The rows below come in pairs that one turn or mirror swaps. Which row does each named row swap with?
The rows were stretched afterwards, more along some directions than others.
k_557: [ 38.6  10.1  18.1  -5.1  36.5  48.1 -11.8 -24.0   0.7  -6.5  -0.5  -7.5
   5.1 -12.6 -38.2  -4.2  -9.5 -14.3]
k_212: [  2.8  11.5  14.8   7.0  16.3   1.8  -4.3  18.6  16.0 -13.4  19.6 -17.2
   8.6   4.9  -4.5   9.9 -14.5  -2.0]
k_171: [ 34.8  13.2  17.1  -2.2  22.1  42.7  -7.5 -24.7   2.8  -5.7 -10.0  -7.0
 -11.1 -11.8 -41.4   0.6  -5.2 -31.6]
k_204: [ -3.7  18.7  29.7  22.2 -38.6  33.1   7.3  17.1   9.0  -4.8  37.9  -1.7
  -0.4 -28.5 -17.1 -22.7 -42.7  19.6]
k_63: [ 32.7   6.9  20.6  -7.8  35.7  49.4 -13.4 -18.7   2.2  -7.2  11.4  -9.7
  10.3 -15.4 -39.4 -11.3 -13.4  -3.4]
k_276: [ 26.3   6.1  29.9 -33.0  24.6  -4.1  18.6  12.0  15.4  -0.7  13.7 -14.2
  -2.0 -20.9 -20.6 -17.3  -3.1  -4.6]
k_867: [  5.6   7.8  16.0   8.3  22.8  -5.0  -7.3  17.2  20.1  -8.7  21.5 -20.0
   6.8   2.9  -0.9   2.3 -16.7   2.0]
k_317: [ 23.7  11.1  30.6 -43.2  25.0  -0.4  18.0  12.7   5.8  -9.2  10.1 -20.7
  -3.1 -22.0 -14.9 -15.9  -1.4  -7.3]
k_703: [  5.3  13.1  36.6   0.2 -29.6  37.8  11.9   4.6   3.1  -9.4  32.2  -0.7
   3.8 -36.7 -28.7 -23.1 -33.6  10.3]
k_528: [ 17.6  15.6  15.0  -0.1  25.5  22.2   9.0 -18.3  20.7  -0.4  -6.3   9.3
  -3.1  -1.6  -9.3 -17.1  19.0   2.1]
k_610: [ 22.9   8.3  19.6 -30.7  35.3  -7.8  12.2   7.6   9.6  -6.4   2.9 -15.0
   1.5  -6.5 -10.7 -11.8  13.9  -1.3]
k_534: [ 23.6   5.7  33.4 -40.3  23.6   4.3  13.6   5.8   7.9  -2.7  15.7 -19.5
  -2.1 -26.6 -19.1 -24.4  -2.1  -7.9]
k_859: [-16.1  25.1  35.0   0.4  -4.7  10.1  18.8  22.9  20.2   1.9  27.5   5.3
 -24.5 -22.4  -3.1  -4.3 -33.3  -3.5]
k_574: [  4.5  19.8  24.6  26.3  -6.6  24.0   0.4  18.6  23.2 -15.1  27.0  -6.0
   4.1  -3.8 -18.4   4.6 -26.9   2.3]
k_530: [-19.8 -12.1   3.7   9.0  19.1 -15.0 -34.2 -10.4  -7.7  13.4  20.8 -21.9
  -3.7  -4.9   2.0 -37.6   1.9  30.8]
k_743: [ -6.8  15.6  30.0  28.8 -38.5  34.4   4.9  20.2  20.4  -7.7  34.2   4.3
   9.3 -23.2 -20.8 -14.1 -30.1  19.0]
k_26: [ -7.8   3.8  11.7  -0.2  42.9 -12.8 -16.1  13.1   8.9   6.5  14.1 -27.3
 -22.5   3.9   5.0  -0.8 -15.6 -12.2]
k_233: [ -6.5  10.5  14.5  33.1  -1.5  55.9 -19.8 -28.6   0.0  13.6   4.5  12.4
 -26.1 -15.3 -12.8 -38.9  -8.3  12.9]
k_826: [ 13.2   4.5  36.2 -11.0 -24.1  30.2   9.9  -1.7   2.5  -1.8  26.5   1.5
   1.3 -43.5 -29.3 -23.2 -34.0   8.3]
k_122: [  0.7   8.8   7.9   8.8  31.2  -9.7 -12.0  12.1  14.8  -1.2  14.2 -18.1
  -5.2   3.5   3.4   5.0 -17.6  -2.1]
k_168: [ 30.9   8.1  15.3  -0.2  37.9  41.5 -13.4 -14.2   0.7  -4.9   7.8  -5.9
   7.1 -12.0 -33.4  -5.5 -13.4  -2.8]
k_98: [-14.9  -9.1   5.4   6.2  24.0 -15.4 -27.6  -1.7  -0.4  11.6  26.1 -21.8
  -0.1  -1.3  13.1 -45.5   4.8  35.2]
k_651: [-23.5   5.8   4.5  16.7  18.4  42.3 -29.5 -26.1 -17.1  16.5   2.4  -3.5
 -46.3  -7.6  -5.1 -28.5 -15.9 -12.3]
k_306: [ 35.3   6.7  19.2  -4.8  29.7  50.7 -15.9 -23.7  -1.1  -5.3   4.4 -10.9
   8.4 -15.3 -37.9 -10.8  -8.9  -4.8]
k_652: [ 27.4  24.4  23.1   6.5   5.0  50.2  -1.2 -13.9   4.7 -10.9  -5.4  -5.2
 -25.5 -13.9 -33.7   1.4 -16.8 -33.7]
k_770: [ -8.9  25.6  29.9   1.5  -3.9  19.6  22.0  16.8  20.0  -0.2  25.2  14.1
 -24.7 -25.7  -3.2  -6.7 -37.5  -0.9]
k_551: [ -2.0   5.1  10.8   0.1  45.2  -4.6 -16.2   7.3   8.3   1.5  10.9 -24.2
 -16.3   3.5   2.0   3.3 -14.4 -15.2]
k_414: [  1.1  11.1  36.4   3.9 -29.2  34.8   5.3   1.9   0.9  -3.1  31.3   0.7
   2.9 -40.8 -24.2 -21.3 -34.6  17.0]
k_840: [-18.8  -0.1  21.8  -5.9  -2.9   0.0  -3.4  -8.1   4.8   1.9  11.7  -6.2
   6.7  -8.9 -10.8  11.9   2.6  -6.5]
k_272: [ -0.1  27.1  19.0  24.7  -4.9  23.9   7.1   8.3  15.4  10.6  15.4  -1.9
 -48.1 -17.0  -8.5 -42.5 -31.1  -3.0]
k_983: [-13.9  22.5  16.5  21.0  16.2   6.2   0.1  10.5  14.9  14.7  16.6  -5.6
 -48.8  -7.2  10.4 -52.3 -16.9  10.0]
k_648: [  7.2  24.4  22.5   4.1  13.4  25.7  18.3  10.8  17.7  -0.4  25.5  19.3
 -17.9 -23.7 -12.9 -11.3 -40.8   7.4]
k_940: [ 40.7  12.0  22.3  -8.6  24.5  44.6  -6.4 -21.4   3.8  -8.7  -6.6 -14.1
  -3.2 -12.1 -40.6  -3.9  -5.2 -29.0]
k_167: [ 38.5   9.8  17.7 -11.3  34.8  50.5 -14.2 -25.2  -6.8  -8.5  -2.9 -14.6
   2.7 -13.5 -37.7  -4.8  -6.7 -22.8]
k_106: [-19.0  11.9  11.2  25.5  14.4  -7.4  -5.9  11.4  19.4  17.0  24.9  -9.5
 -38.6  -3.1  14.4 -57.9 -15.7  26.0]
k_251: [ -7.8  23.8  12.2  19.0  12.0   2.4   4.6   8.0  12.9   9.6  16.0  -1.0
 -48.5  -9.0  11.1 -48.5 -22.4   9.2]
k_532: [-13.9  13.0  11.9  23.9  10.1  -1.7  -6.9   5.3  13.6  14.6  20.0  -5.2
 -39.1  -4.3  13.5 -59.3 -13.1  22.7]
k_756: [-19.3 -11.1   4.1  -1.1  21.1  -8.0 -36.6 -10.4 -10.0   8.7  20.5 -30.0
   2.2  -0.6   9.5 -35.2   8.0  27.0]
k_389: [ 10.6  11.6  37.1 -14.8 -26.5  31.4  12.4   1.6  -3.2  -6.7  25.3  -5.4
   1.9 -39.4 -25.7 -18.1 -30.0   6.8]
k_948: [  3.6   6.7  10.6   5.7  45.0  -9.1 -11.1  13.9  16.0   0.8  17.5 -20.0
 -10.9   3.3   0.2  -2.0 -17.6  -7.6]
k_427: [ -5.9   2.6   4.6  -2.9  49.8  -8.8 -21.3   2.8  -1.9   8.1   5.7 -23.7
 -32.3   3.6   8.2  -1.8 -15.2 -17.2]
k_130: [ -5.5   5.5   7.7  -6.4  52.1   1.8 -24.5  -2.0  -4.0   6.1   4.7 -27.0
 -30.1   0.0  -1.3   0.0 -12.8 -23.6]
k_502: [ 35.9   9.2  20.1  -6.1  23.7  48.4  -8.6 -20.2   1.5  -6.0  -5.8 -13.6
   2.9 -11.2 -44.1  -0.1  -5.5 -27.1]
k_4: [-14.9  11.4  10.3  32.4   0.3  52.5 -19.2 -26.9  -3.7  16.2   5.9  13.1
 -34.2 -10.3 -12.2 -37.3 -13.2   5.0]
k_31: [ 10.4  11.8  42.7 -15.7 -27.8  28.2  17.8  10.7   7.2 -11.3  31.6  -5.1
   5.8 -40.4 -23.6 -22.0 -30.2   9.3]
k_178: [ -1.2  31.3  16.8  15.9  -7.7  26.7   3.6   1.9   5.1   5.7   0.4   2.7
 -47.1 -13.9 -10.8 -21.7 -19.9 -18.8]
k_113: [-16.8 -12.9   8.5 -11.7  19.4 -12.0 -32.0 -16.2 -11.6   5.2  13.9 -27.5
   6.4  -7.2  -8.1 -14.0  11.4  12.4]
k_86: [-17.4  14.4  10.6  14.7  21.0  -3.8  -6.2  14.0  14.7  11.8  22.5 -12.0
 -37.5   1.7  22.5 -59.0 -13.1  20.9]

k_26 pairs with k_306
k_948 pairs with k_167
k_840 pairs with k_528
k_113 pairs with k_610
k_648 pairs with k_651
k_63 pairs with k_427
k_859 pairs with k_233
k_826 pairs with k_86

The rows below come in pairs that one turn or mirror swaps. Which row does each named row swap with?
The rows were stretched afterwards, more along some directions than others.
k_577: [ 17.0 -43.3  -2.4  19.1   7.1  -3.5  35.6 -17.4  22.1  -3.8   4.8 -23.3
  27.7  -4.3  12.6  -3.6  -7.5 -42.9]
k_655: [ 16.3 -30.6 -33.0  24.8   8.5   5.4   3.5  26.1  -0.2 -11.8  11.1 -20.4
   3.2  22.8 -10.1  -6.3 -30.7 -41.5]
k_128: [ 15.6 -30.9  -3.4   2.9 -25.9 -13.6  29.5 -33.9  -1.0   9.0   1.2 -39.6
  30.3   3.2   5.4  -5.6 -23.9 -50.6]
k_712: [ 16.6   8.9 -10.8   4.7   4.8 -11.9   7.7   9.3  -4.0   0.0  12.1   7.3
  -8.8  10.5  15.7  -9.1   9.9 -13.6]
k_717: [  4.9  -1.0 -22.5  -4.8   5.5 -17.6  13.8   6.9 -10.9  -9.1  22.0   8.4
  -8.4  -1.3  -7.2   6.9 -15.9 -22.2]
k_235: [  1.2  12.1 -23.2  -2.8  -4.6 -14.9   4.3   9.9 -20.0  -0.5  30.1  25.7
  -5.2  10.8   0.8  10.0 -12.9 -16.0]
k_321: [ 29.0  -1.4   2.3  -0.1  -2.6 -36.1  28.6 -23.5   9.4  -9.7  -7.9  -4.9
   5.0  -8.4  -5.4  18.9  -8.9 -64.5]
k_581: [  1.8  10.0 -39.9   6.5   0.7 -14.3   8.6  21.8   1.3   2.3  26.6  36.3
  -6.1  15.6   9.3   3.6  -0.4 -23.4]
k_716: [ 22.8   2.2 -13.3  10.6  15.1 -29.4  36.7 -10.9  14.7 -26.7  -6.2  36.8
  10.9   3.5  -1.9  32.4  -8.0 -41.4]
k_423: [  5.9 -40.6 -29.6  19.7  -5.1  11.2  -4.0   8.0 -18.3 -18.4  24.3 -32.1
  16.1  18.0 -22.6   6.1 -37.3 -35.8]
k_232: [ 28.8  -2.5   6.2  -1.0 -10.7 -15.6  36.6 -31.9  -7.8 -35.0   6.2  -4.5
  11.8   9.0 -26.6  22.0  -4.2 -58.2]
k_850: [ 46.9 -40.8   0.4   2.2 -30.4   5.2  20.0 -37.4 -23.1 -10.1  -7.2 -73.5
  23.9  -2.4 -15.5 -20.2 -21.4 -61.7]
k_281: [ -6.9  11.2 -29.0  -0.8  -4.1  -5.7   9.1  14.7   2.6  15.6  26.5  21.4
  -7.3   9.3   5.5   4.0   1.1 -16.6]
k_740: [ 11.8 -31.4   6.3   4.8 -10.9  -3.5  19.2 -33.6  15.6  16.3 -10.3 -55.5
  26.5  -7.1  19.4 -20.7  -6.1 -61.7]
k_671: [ 17.6 -35.6 -21.5  21.5   8.0  12.8   5.5  11.7  -0.3 -29.0   8.8 -37.9
  12.8  24.9 -14.5  -0.2 -18.8 -47.0]
k_904: [ 19.5 -41.0   2.6  17.3  -4.5  -3.8  23.7 -27.4 -18.3  -6.3  -5.7 -45.9
  25.0 -13.0  10.0  -0.5 -10.7 -59.2]
k_160: [ 22.9 -34.4 -41.2  25.9  -7.4   5.6  -6.2   3.3 -10.6  -6.5  10.4 -32.7
   5.0  13.8 -16.9   3.9 -30.6 -40.6]
k_22: [  4.1  13.1 -29.0   8.3   9.9 -12.3   7.1  20.7  -6.0   8.0  13.6  15.3
 -13.1  10.2  13.2  -0.7   0.6 -20.4]
k_757: [ 16.8 -34.9   2.4  18.6  -0.6   1.4  29.5 -20.1  -6.0  -1.9   0.5 -35.2
  31.2  -1.6   8.7  -3.9 -21.1 -49.2]
k_347: [ 16.6 -32.0 -37.9  20.3   5.5   0.5  -4.0  20.4 -14.2 -23.9  12.2 -10.0
  12.5  11.3 -25.1  -8.1 -43.1 -38.7]
k_869: [  9.5 -33.9  -2.7  13.5   1.2   3.4  21.1 -18.6  -0.5  -2.7  -4.2 -55.0
  22.3 -11.7   5.5 -25.4 -10.5 -67.2]
k_279: [ 32.4  -2.2   1.5   2.3  -0.1 -28.9  39.4 -11.2  -3.8 -27.2  -3.4  17.3
   7.6   8.2   1.2  14.9 -30.5 -66.4]
k_927: [ 30.7  -3.5  -8.4  -2.4 -17.8 -32.1  40.4 -13.4   2.4 -16.1  -3.2  14.7
  14.8   9.7  -1.8  30.6 -22.7 -58.3]
k_645: [ 19.8 -31.4 -17.8  22.9  -3.2  14.9   1.6  -8.4  -5.2 -11.8   9.2 -59.5
  10.8  11.9 -30.6  -9.5 -13.5 -54.0]
k_10: [ 37.9 -34.5  -5.4  14.9 -20.2 -13.0  37.9 -33.5   1.9   4.3   0.0 -31.1
  32.5   6.6  15.1  -4.3 -16.1 -53.7]
k_433: [  0.6   8.9 -24.7  -6.6 -19.7 -21.7  11.2  11.2 -39.1   6.3  26.8  24.4
  -2.7  14.0   4.5   5.1 -23.9 -35.9]
k_365: [ -0.6  13.5  -5.4 -13.1  -9.8  -1.1   4.3  -6.6  -6.5  15.1  11.5 -12.2
  -7.7   3.2   0.1  -6.8  11.0 -30.9]
k_54: [ 15.4 -33.8 -29.2  17.6 -17.1  -5.3  11.9   3.6 -30.4 -20.6  19.7 -25.4
  10.5  26.8 -22.9   5.9 -52.1 -51.5]
k_125: [ 14.8 -39.7 -38.9  23.5  -3.1   5.6   4.4   8.2   5.9 -17.2  14.9 -20.3
   7.4  24.8 -14.7   3.4 -26.6 -31.8]
k_302: [  0.1   8.0 -34.5  -1.5  -9.3  -7.2   2.4  21.8  -3.6  15.9  25.1  13.8
  -9.0   8.6  10.8  -2.2 -12.6 -34.8]
k_546: [ 15.9 -32.1 -40.4  27.9   0.6   9.4   3.5   4.4  -1.1 -12.2  16.9 -20.3
  11.5  21.3 -25.6   8.7 -24.3 -36.3]
k_70: [ 32.7   9.2 -15.3  -7.3  -9.5 -28.0  33.8  -9.7   0.1 -29.6   3.2  23.7
   8.1  17.4 -23.6  10.4 -17.7 -35.8]
k_529: [ 28.6  -0.6  -8.8  -6.6 -19.0 -41.4  37.2 -18.5  -7.7 -11.4   6.7  18.4
  14.7   5.5 -13.3  26.6 -27.8 -59.8]
k_986: [ 26.8   1.5   1.9   2.2   4.2 -29.1  39.5 -13.7 -12.4 -20.6   1.6  21.0
   9.4  -1.3  -7.5  34.8 -20.2 -49.8]
k_846: [ 46.0  -1.7  -5.3  -9.3 -23.0 -18.5  28.5 -16.7 -21.9 -27.0  -2.3 -17.8
   6.9   2.2 -26.4   5.9 -23.7 -69.0]
k_988: [ 38.0  -5.6   0.8  -3.1   1.7 -32.3  28.2 -18.7  -8.0 -26.9 -11.8   5.6
  -2.1  -6.3 -17.6  15.8 -22.1 -59.0]
k_177: [ 16.6 -38.5  12.1   4.5 -20.5  13.0  22.9 -43.7 -10.5  -8.1   2.9 -56.6
  31.2   1.4  -6.6 -10.3   2.7 -50.9]
k_634: [ 27.3 -44.8 -10.0   6.6 -14.8  -0.7  27.4 -21.7  -4.8 -15.8   9.6 -46.8
  27.9   3.6 -21.7  -8.0 -13.8 -42.8]

k_281 pairs with k_546
k_529 pairs with k_128
k_717 pairs with k_347
k_177 pairs with k_232
k_904 pairs with k_279
k_645 pairs with k_365
k_160 pairs with k_302

